[[  1   0  31  -9   1 -31 -13  12   0   1  -2   0   0  20  -3   0]
 [ -3  -2  23 -23  -2  11 -42  13  -4  -4 -10  -1  -1  10 -20 -14]]
:
[[ -3   0   1   0  31  -9   1 -31 -13  12   0   1  -2   0   0  20]
 [-20 -14  -3  -2  23 -23  -2  11 -42  13  -4  -4 -10  -1  -1  10]]

[[ 13 -17   1 -27 -32  18 -35  -2  12  -6 -38]
 [-19 -13   7   2  16 -11  31  25 -24 -29   6]
 [ 18 -28 -32 -37 -11  -2  24  16 -12  34 -23]
 [ 21  16  24   0  29  36  14 -38 -14 -19  22]
 [ -3 -12  41  10  27  20  33 -27  32  15 -26]
 [  7  30 -22  -2 -21 -16 -29 -29   1   0  33]]
:
[[ -6 -38  13 -17   1 -27 -32  18 -35  -2  12]
 [-29   6 -19 -13   7   2  16 -11  31  25 -24]
 [ 34 -23  18 -28 -32 -37 -11  -2  24  16 -12]
 [-19  22  21  16  24   0  29  36  14 -38 -14]
 [ 15 -26  -3 -12  41  10  27  20  33 -27  32]
 [  0  33   7  30 -22  -2 -21 -16 -29 -29   1]]

[[ -1  -1  -1  -1  -1  -1  -1]
 [ -8  22  28 -24  30  22 -14]
 [-21 -13  14 -11  -3 -22 -19]
 [ -1  -1  -1   0   0  -1  -1]
 [ 26  31 -21  26 -28   7  24]
 [-30 -29  12 -15  -7 -35 -27]
 [ 23  -1 -18  13  11  23  23]
 [ -2  -2  -1  -1  -2  -2  -2]
 [ -4  -9  -1  -3  -1  -5  -4]]
:
[[ -1  -1  -1  -1  -1  -1  -1]
 [ 22 -14  -8  22  28 -24  30]
 [-22 -19 -21 -13  14 -11  -3]
 [ -1  -1  -1  -1  -1   0   0]
 [  7  24  26  31 -21  26 -28]
 [-35 -27 -30 -29  12 -15  -7]
 [ 23  23  23  -1 -18  13  11]
 [ -2  -2  -2  -2  -1  -1  -2]
 [ -5  -4  -4  -9  -1  -3  -1]]

[[ -7  -7  15]
 [ 26  10  -8]
 [ -2   4  -6]
 [ -5  40  -8]
 [  3 -11  -4]
 [-12 -10  20]
 [  1   0   1]
 [-13  -7   0]
 [ 22  14 -14]
 [  0  -1  -4]
 [ -1 -12   0]
 [ 24  12 -13]]
:
[[ -7  15  -7]
 [ 10  -8  26]
 [  4  -6  -2]
 [ 40  -8  -5]
 [-11  -4   3]
 [-10  20 -12]
 [  0   1   1]
 [ -7   0 -13]
 [ 14 -14  22]
 [ -1  -4   0]
 [-12   0  -1]
 [ 12 -13  24]]

[[-13   2  19 -12 -13  -6   1   0   8  18 -10  -2]
 [ -2   4   2 -10 -21  -5   3 -11   4  17  12  -5]
 [ 13 -11  -2  -8  23  -6  -1   9   8 -24   1  17]
 [ -6   0 -10  10  16  -5   5  -7   0   2 -15   3]
 [  5 -30   6   0  38  15  -1  -6  -2  -5 -14  -4]]
:
[[-10  -2 -13   2  19 -12 -13  -6   1   0   8  18]
 [ 12  -5  -2   4   2 -10 -21  -5   3 -11   4  17]
 [  1  17  13 -11  -2  -8  23  -6  -1   9   8 -24]
 [-15   3  -6   0 -10  10  16  -5   5  -7   0   2]
 [-14  -4   5 -30   6   0  38  15  -1  -6  -2  -5]]

[[-40  -4  21 -13 -30  -8  -3 -19  -7 -30  33   6]
 [ -9 -25   3   1  -4  -9 -14   3  -5   2 -29   0]
 [-26  -3   9 -11 -22  -9  -7  -5  -3  -7  20   2]
 [  9  -2  -8   1   1   4   2   6  -2   3  -8   2]
 [-21  10  19   1  -4  -6  -6 -23  -3 -10  31  -3]
 [  4   6   2 -11   9   6   8   8   8   0   9  -5]
 [ -9 -26   3 -11  -4   0  -5   8  -7 -11 -22   2]]
:
[[ 33   6 -40  -4  21 -13 -30  -8  -3 -19  -7 -30]
 [-29   0  -9 -25   3   1  -4  -9 -14   3  -5   2]
 [ 20   2 -26  -3   9 -11 -22  -9  -7  -5  -3  -7]
 [ -8   2   9  -2  -8   1   1   4   2   6  -2   3]
 [ 31  -3 -21  10  19   1  -4  -6  -6 -23  -3 -10]
 [  9  -5   4   6   2 -11   9   6   8   8   8   0]
 [-22   2  -9 -26   3 -11  -4   0  -5   8  -7 -11]]
